Each row has a name. Each question is about the rows just above it.

[184 111 113  87 118] -> Sovob
[109 162 145  87 163] -> nor
[139  95 121 169  86] -> vog
[139 168 152  88 161] -> febuk
[ 80 148 138 166 133] -> Madof
[139  95 117  89 121] -> kota
[95] with +1 step of 1 on every entry:
[96]
[117] with -1 step of 1 on every entry:
[116]
Right after [152] comes
[88]
[169] with +1 step of 1 on every entry:
[170]

[126 149 130 138 123 123 129 123 138 106 132 150 122 128 145 113 108 121
 126 115 111 125 108 128 154 124 111 136 147 120 130 152 125 125 119 113
 127 134 128 133 132 108 119 145 121 136] = pogu
[119 112 131 108 136 130 130 136 109 152 123 101 156 126 122 133 153 120
 124 151 148 126 152 133 112 135 148 105 111 128 111 102 132 128 148 139
 122 124 136 118 132 143 125  98 140 130] = bobi
[128 128 126 128 128 128 128 128 128 128 128 128 128 127 128 128 128 128
 128 128 129 128 128 128 128 128 128 128 128 128 128 128 128 128 128 129
 128 128 128 128 128 129 128 128 128 128] = nelek
[126 147 126 136 123 123 128 123 138 108 132 148 122 130 144 115 110 123
 126 116 114 125 110 128 152 125 112 135 144 120 131 150 125 127 119 114
 126 132 128 133 131 111 121 143 122 136] = tuze
[124 113 125 135 135 131 128 135 113 147 123 106 123 123 122 133 149 122
 124 144 141 126 146 130 114 130 113 112 115 131 113 107 130 126 119 138
 126 123 134 118 130 141 125 107 136 126] = zimis
[126 114 126 121 134 131 128 134 116 143 123 110 142 122 122 132 146 125
 126 139 137 127 142 128 116 128 143 117 119 131 115 112 130 125 141 137
 129 123 133 119 129 140 126 113 135 124] = Bunar
[128 165 128 155 113 148 131 113 119  80 122 163 108 121 147 102  89  99
 130 107  68 111  96 138 182  95  91 130 193 143 112 175 135  77 127 102
 137 158 160 145 164  80  93 158 121 112] = napuf
[128 161 130 150 118 134 129 118 130  91 128 159 115 122 150 102  96 109
 128 107  86 117 100 131 172 107 101 134 172 130 118 165 127 102 121 105
 134 145 144 138 148  92 105 155 120 124] = buva
[128 162 130 150 118 133 129 118 131  91 128 159 115 123 149 102  97 109
 127 107  87 118 100 131 171 107 102 134 171 129 118 165 127 103 121 106
 133 144 143 139 147  93 105 155 120 124] = Zoso
[126 148 124 138 123 123 129 123 138 106 132 150 122 128 145 113 108 122
 126 115 111 125 109 128 153 124 112 136 146 120 130 151 149 125 119 113
 127 133 129 133 132 109 119 145 121 136] = mipef
[127 115 126 122 134 131 127 134 115 142 124 111 140 123 122 132 145 125
 126 138 136 127 142 128 117 128 143 117 119 131 115 112 130 125 141 137
 129 123 133 120 128 140 126 115 134 124] = pobor
[124 113 125 116 135 131 128 135 113 147 123 106 148 123 122 133 149 122
 124 144 141 126 146 130 114 130 146 112 115 131 113 107 130 126 145 138
 126 123 134 118 130 141 125 107 136 126] = Tib
Whose row is [124 113 125 135 135 131 128 135 113 147 123 106 123 123 122 133 149 122
 124 144 141 126 146 130 114 130 113 112 115 131 113 107 130 126 119 138
 126 123 134 118 130 141 125 107 136 126]?
zimis
Move every entry of [112 130 125 141] by -1 step of 1.
[111 129 124 140]
Shift each entry of [118] by +1 times 1:
[119]

[111 123 129 122 131 126 117]  lag
[122  86 148  84 134  95  80]  maz
[162 129 130 128 125 127 131]  fav
[111 180 108 186  94 163 193]  nadu
[148 134 127 136 124 131 141]  lalo
[ 85 118 128 118 142 123 115]  kodur
[ 80 144 120 154 112 134 171]  Dis
[134 118 132 112 137 125  99]  lagu
[187 136 137 130 188 131 115]  kure
[111 111 134 100 166 108 108]  delob
[152 100 130 120 135 127 115]  lufo
The entry that follows [84]:
[134]
Right after [95] comes
[80]
Right after [86] comes
[148]
Right after [187] comes
[136]
Move every entry of [118] by +1 step of 1.
[119]
[132] with +1 step of 1 on every entry:
[133]
Move every entry of [128 125] by +1 step of 1.
[129 126]

[113 147 112 130 148 134 139 156 115 152 116 130 141 136 100 126  90 141
 175 131 142 145 161 133 126 138 133 128 143 112 120] -> zufeg
[100 105  92 135 148 150 128 144 136 155 112 113 128 139 102 133 113 154
 126 134 121 138 126 147 153 133 119 126 153 121 105] -> pavuf
[145 140 136 122  99 112 134 108 133  86 137 131 140 118 137 128 155  91
 106  93 140 107 109 111 113 108 106 115 112 127 120] -> mive
[119 114 164 130 109 115  97 127 121 134 123 128 122 134 135 135 119 152
 120 139 136 123 110 110 104 148 144 150 129 123 132] -> kuno
[151 114  94 118 105 111 130 105 122 119 137  96 139 120 148 123 180 108
 127 118 101 112 111 139 168 117 112 127 111 140 110] -> fefib
[135 137 146 125  79 107 120 118 131  85 134 119 142 119 129 130 155  95
 108  94 149 108 100 113 107 112 108 124 117 122 117] -> vaso
[148 105 104 115 105 114 127 104 117 119 137  95 135 122 142 129 181 106
 123 117 101 107 105 142 161 119 115 125 111 137 105] -> Tage
[151 114  94 118 105 111 130 105 122 119 137  96 139 120 148 123 180 103
 144 132 130 158 141 134 141 121 144 117 123 129 110] -> leva
[101 124 143 136  74 122  97 146 133 116 113  93 142 136 111 132 135 145
 130 120 150 122 100 130 122 142 115 149 147 113 113] -> non
[128 151  89 127 164 132 140 150 119 153 113 136 143 134 108 113  95 132
 174 133 139 157 162 133 138 132 134 124 141 116 118] -> das
[152 122  87 121 105 110 133 107 125 119 137  98 142 120 149 120 177 109
 130 119 103 116 117 137 170 116 110 128 112 140 115] -> nediv
Move every entry of [123 117 101] by +1 step of 1.
[124 118 102]
[123 128 122] with +1 step of 1 on every entry:
[124 129 123]
Whose row is [151 114  94 118 105 111 130 105 122 119 137  96 139 120 148 123 180 108
 127 118 101 112 111 139 168 117 112 127 111 140 110]?
fefib
Move every entry of [128 122] by -1 step of 1.
[127 121]
Right after [181] comes
[106]
Move every entry of [140] by +1 step of 1.
[141]

[ 92 110 183 173 146  90 141 132 103  84 149 134 106 193 128 105  62 125
 188 189 179 100  68 178  92 110 161 185 111  68 191 165  79  96 179 114
 136 177 146 134 162  84  94  73 104 106] -> nopip
[169 159 141  72 106  68 116 173 186 116 148  89  66  91 129  81 131 178
 116 145 170 187 142 190 120 170 128 111  62  81 175 100 145 148 132  64
 102 155 161 145  74 149 162 191  88 169] -> Mufod
[120  84  97 143  81  71 107  85  82 164 115 181 123 145 104  69 134 149
 182  88 117  88 164 167  99 150 148  70 102 124 120 102  79  82  69 175
 172 143 183  70  72  74  68 135  76  89] -> fos
[163 158 113 128 134  79 134  83 187  73  87  74 135  78  68  74 103 163
 134 155 122 165 153 158 168 171  95 114 109  67 147 118  62  92 143 106
 105  63 168  92 172  72  98  72 171 187] -> dat
[ 75  96  68 119  62  94 109 142 124  78  89 155 109 135 169 116 117 172
  88 141 169 133 167 126 103 170 128  89 187 118 117 165  70 160  63  69
  92  67 164  95 139 140 161 153 143 185] -> vupek
[ 78 151 141  91 133  99  86 151 166 138 141 163  84  72 116 116 135  99
 183  69 173  68 101 173 144  72  94  94 141 166  94 186 152 117 122 139
 106 185 113 127 103 107  81 186 121  72] -> miz
[185 194 158  71 130 139 155 123 130 151  88 173  70 117 192 118 157 120
 175 134 105 155 101  87  80 102  73 124 114  98 188 142  63  97  82 108
 115 155 155  77 168 128 163 182 161 194] -> Nafu
[106 107  95  68 163 149 122 179 147 105 107  74 159  88 179 111 101 170
  98 171  75  93 120 168 132 126 178 194  79 101 112 151  98 106 120 157
  89  67 136 111  70  62 165 119 190 149] -> tumo
[ 69 180 164 154  88 168  62 129 176 193 193 127 159 107 167  87 102 149
 117 129 131 130  95 192  67  77 121 170  69  63  94 127  81  69 176 126
 117 102  75  97 159 182 193  76 172 111] -> Nuv
[ 75  96  68 119  62  94 109 142 124  78  89 155 109 135 169 116 117 172
  88 141 169 133 167 126 103 107 119  79 161 181 100 137 126 122  91 101
 166  64 175 173 116 195 156  78 139 175] -> kini
Shift each entry of [175 173 116] by -1 times 1:
[174 172 115]
The row with [ 75  96  68 119  62  94 109 142 124  78  89 155 109 135 169 116 117 172
  88 141 169 133 167 126 103 107 119  79 161 181 100 137 126 122  91 101
 166  64 175 173 116 195 156  78 139 175] is
kini
Move every entry of [134] by -1 step of 1.
[133]
Shift each entry of [67] by +1 times 1:
[68]
Which row holds [ 75  96  68 119  62  94 109 142 124  78  89 155 109 135 169 116 117 172
  88 141 169 133 167 126 103 170 128  89 187 118 117 165  70 160  63  69
  92  67 164  95 139 140 161 153 143 185]?
vupek
What comes right after [137] in the named rows?
[126]

[165 153  97 124 120 184 121  77 118] -> tanim
[165 153  97 124 119 184 137  77 118] -> rabe
[165 153  97 124 120 158 135  68 153] -> ran
[116 172 148 141 156 159 129 150 177] -> tamim
[97] with +1 step of 1 on every entry:
[98]
[97] with +1 step of 1 on every entry:
[98]
Right after [172] comes
[148]
What comes right after [119] in the named rows?
[184]
Shift each entry of [153] by -1 times 1:
[152]
[184 137  77] with -1 step of 1 on every entry:
[183 136  76]

